128 stands for zero in the data rows.
Some points, one per row:
[ 80 144  80  88 136  96 112 120 136 160 201 104  63 168 128  96]
[ 55 112 120  72 176  96 168  31  80 255 201 255 120 201 112 144]
[120 120 160 112 168 144 120   7  47 193 217 255 184  63 152  88]
[128 152 128 112 144 144 136  88 112 184 160  17  96 176 136 120]
[184 128 104 152  55 112 209 120 193 209 120   0 136 176  88  23]
[112 128 120 112 128 112 160 104 184 255 152 223 168 184 104 128]
[128 152 136 120 136 152  63 128 128  23 120 168  96  80 136 144]
[176 136 128 112 112 136 112  88 112  55  63   0 128 104 168  96]
[128 104 144 136 112  63  96  15 104  72  72   0 144 136 128 152]
[160 112 160 144 136 136 160 168  80 104 112 104 160  63 144 112]
[168 112 144  88 152 112 104  63  55 120 128 128 112 104 168  80]
[201 112 160 144  72 160 201 144 176 144  72  57 176 120 112 120]
[184 152 112 168  80 209 168 209 193  88 136   0 104 160 104  80]
[144  96 120 152 136  80 176 209 152 193  88 223 176 112 128 136]
[ 72 120 112  96 160  88 112  72  80 176 217 112 104 152 120 112]
[ 55 152 112  88 176 120  72  88  88 128 184 231 104 128 144 144]
[136 112 112  63 136 104  63 104  88 128  72 183 112 104 168 144]
[ 80 168 104 112 104 160 225 104 184 193 184 112  80 249  80 128]
[201 112 136 112  72 152 144 120 104  39  88   0 120  88 144  72]
[144 120 144 136 136 104 128 193 128 152  55  57 160 128 160 201]
[120 104 136 144 168 168  96 112 128 184 104 112 152 136 144 176]
[184 128 160 120 120  96 136  96 112 176  96 128 193  96 144  96]
[136 136 128 128 152 128  80 112 112  96  47 207 112  96 152 144]
[ 47 128 112  63 201  80  15  72  47 104 152 255 112  96 160 160]
[128 112 120 112 120 144 136 136 144 144 112 191 144 120 120 152]
[112 128 128 160 136 120 160  96 128 168 176 120 112 152 120 104]
[176 120 128 152 128 136  72 160 152  72  39  49 160  80 152 128]
[144 144 128 136 136  80 184 176 160 233 128 176 160 168 128  88]
10 more points follow, each with its number after it:
[ 80 136 120 112 128 112  96  88 128  63 144 136  96 104 128 144] 0
[ 88 136 112 152 160 144 225 255 136 168 184 144  88 233 112 176] 1
[209 128 136 136 136 136 120 225 120  96  80   0 128 120 168 112] 2
[176 128 144 136 152 176  15  96  96  88  55 160 152  55 184 128] 3
[ 80 144 112 104 168  96 128 128 128 184 136 183 104 184 128 168] 4
[201 120 144 209  80 176 233 241 201 136 112   0 176 176  96 112] 5
[160 136 152 112 201 193 104 144  55 136 176  49 120 120 184 128] 6
[193 120 144 168  72 104 241 160 168 176  96   0 152 168 112  63] 7
[ 63 128  88 120 168 160  39 144 112 120 193 255  88 112 128 144] 8
[136 144 136 112  96  96 160  39 104 217 144 120 152 136 128  80] 9
Which three of these numbered points are nearest to each point below, ignoring the direction in which the first points spread most? Their numbers follow each, nearest first.
[144  80 193  96 193 128  39  23  23 136  88 255 209   0 184 160] > 3 2 0
[144 120 136 152 120 136 120 201 176 193 176 183 209 136 104 120] > 5 4 7
[168 120 136 128 152 193 120 201 104 112 152  41 144 104 160 112] > 6 2 8
[ 88 120 152 120 128 128 104  39  88  63 160 199 104 104 104 128] > 0 8 3
[184 144 160 217  39 144 255 209 225  72  88   0 176 144  88 120] > 5 7 4
[144 160 120 160 136 193 168 233 152 160 152 120 136 144 128  96] > 5 4 2
[128 112 152 184 128 136  39 112 112   0  88 183 209   0 160 184] > 3 0 8
[136 152 136 136 152 176  72 225 144  15 184 223 128  55 136 120] > 8 0 2
[144 120 120 152  72 112 241 120 168 160 104   9 128 201  96 104] > 7 4 9
[ 80 136 120  47 168  96 104  96 104 193 136 183  96 176 144 176] > 4 2 0
[201 112 144 136 136  88 128 168 112 128  72 104 152 104 152  96] > 2 4 7
[136 144 128 152 152 168 176 209 184 217 136 104 120 168 112 120] > 5 4 1
[ 88 128  96 136 160 160 104 217 128  63 160 207 112 128 144 160] > 8 2 0
[184 136 136 152 120 176 152 217 168 201 128  33 176 144 144 128] > 5 4 2
[168 104 184 128 168 128 120 136  80 184  80 120 201  96 168 176] > 2 6 4
[120 160 112 168  72 128 217 176 225 144 120 183 104 160  72 120] > 5 4 7
[ 96 120 136 104 144  63 168  72 120 255 152 168 120 193  96 144] > 7 9 4
[104 152 136 168  96 120 176 152 144  96 160 199 160 120 104 120] > 5 0 4
[ 72 160  72 120 112 152 209 160 160 168 255  80  72 209  88  63] > 1 5 7
[184 112 136 136  96  88 120  55 104 176  55  49 144 104 136  55] > 9 7 4
[ 55 144 120  72 152 112 104  72  72  96 184 255  80 128 128 168] > 0 8 4
[144 104 128 160 120 184 168 160 136 152 184  41 168  96 136 128] > 5 6 2
[128 120 136 136 104  96 144 136 168 184  15  96 160 136 128 176] > 4 7 9
[112 120 104 168 128 176  47 176 176  80  88 176 144  72 120 160] > 8 3 0
[ 96 136 104 120 144 160 193 152 184 255 160 136 112 241 104 144] > 5 4 7
[112 112 120  96  88  63 112 104 104  80 128  73 112 128 120 128] > 0 4 2
[ 96 160  63 152  72 168 112 209 255  80 168 128  80 168  63 104] > 8 4 0
[ 80 136 112 104 112  72 160 120 160 184 112 207 128 176 104 152] > 4 7 5
[128 144 144 128 112 104 209 136 120 225 112  73 112 193 120 128] > 7 4 9
[120 128 160 120 136 128  72  39  80  88 176 168 120  80 144 128] > 0 3 8
[193 144 120 193  47 176 249 193 233 225  80   0 168 193 104 104] > 5 7 4
[136  72 144  96 160  80 120  15  31 241 152 183 176 104 144  88] > 9 7 2
[168 128 112 120 104 112 128  72 128 168  72  33 136 136 136  63] > 9 7 4
[184 136 144 152 136 184 144 144 144 193 144   0 136 128 136 104] > 6 9 4
[176 144 152 176 112 168 176 160 176 152 128   0 160 144 120 112] > 5 4 7
[ 96 144 104  96 136 144  96 144 128  88 217 255  96 136  96 104] > 8 0 4
[144 120 128 112 152 160 104  31  63 128 160 112 120 112 160  88] > 6 9 0
[144 128 112 152 104 104 201 112 136 176 176 128 128 144 104  31] > 7 9 5
[ 88 136  72 160  80  96 217 160 184 255 128  65 112 241  80 104] > 7 5 4
[ 96 112 104 128  88 120 112 144 128  23 152  96 112 104  96 120] > 0 8 4
[184 120 104 112 128 128  96 241 176  72  55   0 104 104 152 144] > 2 8 4
[201 136 136 184  96 136  72 160 152   0  39  33 176  39 152 112] > 3 0 8
[152 136 128  55 168 128 104  47  96 255 136 104 104 160 144  80] > 9 7 4
[128 128 144  96 193  72 104  96  88 201 112 255 136 120 152 120] > 2 4 9
[104 144 136 120 120 128 217 136 136 144 184 176 128 184  96 104] > 5 7 4
[144 136 112 152  72 128 209  88 176 176 184  96 104 193  72  31] > 7 9 5
[193  96 160 120 168  80  80  31  39 217 136  73 168 104 168  63] > 9 6 2
[160 112 120 136  88 104 193 104 160 217 112 136 144 128 104  31] > 7 9 5
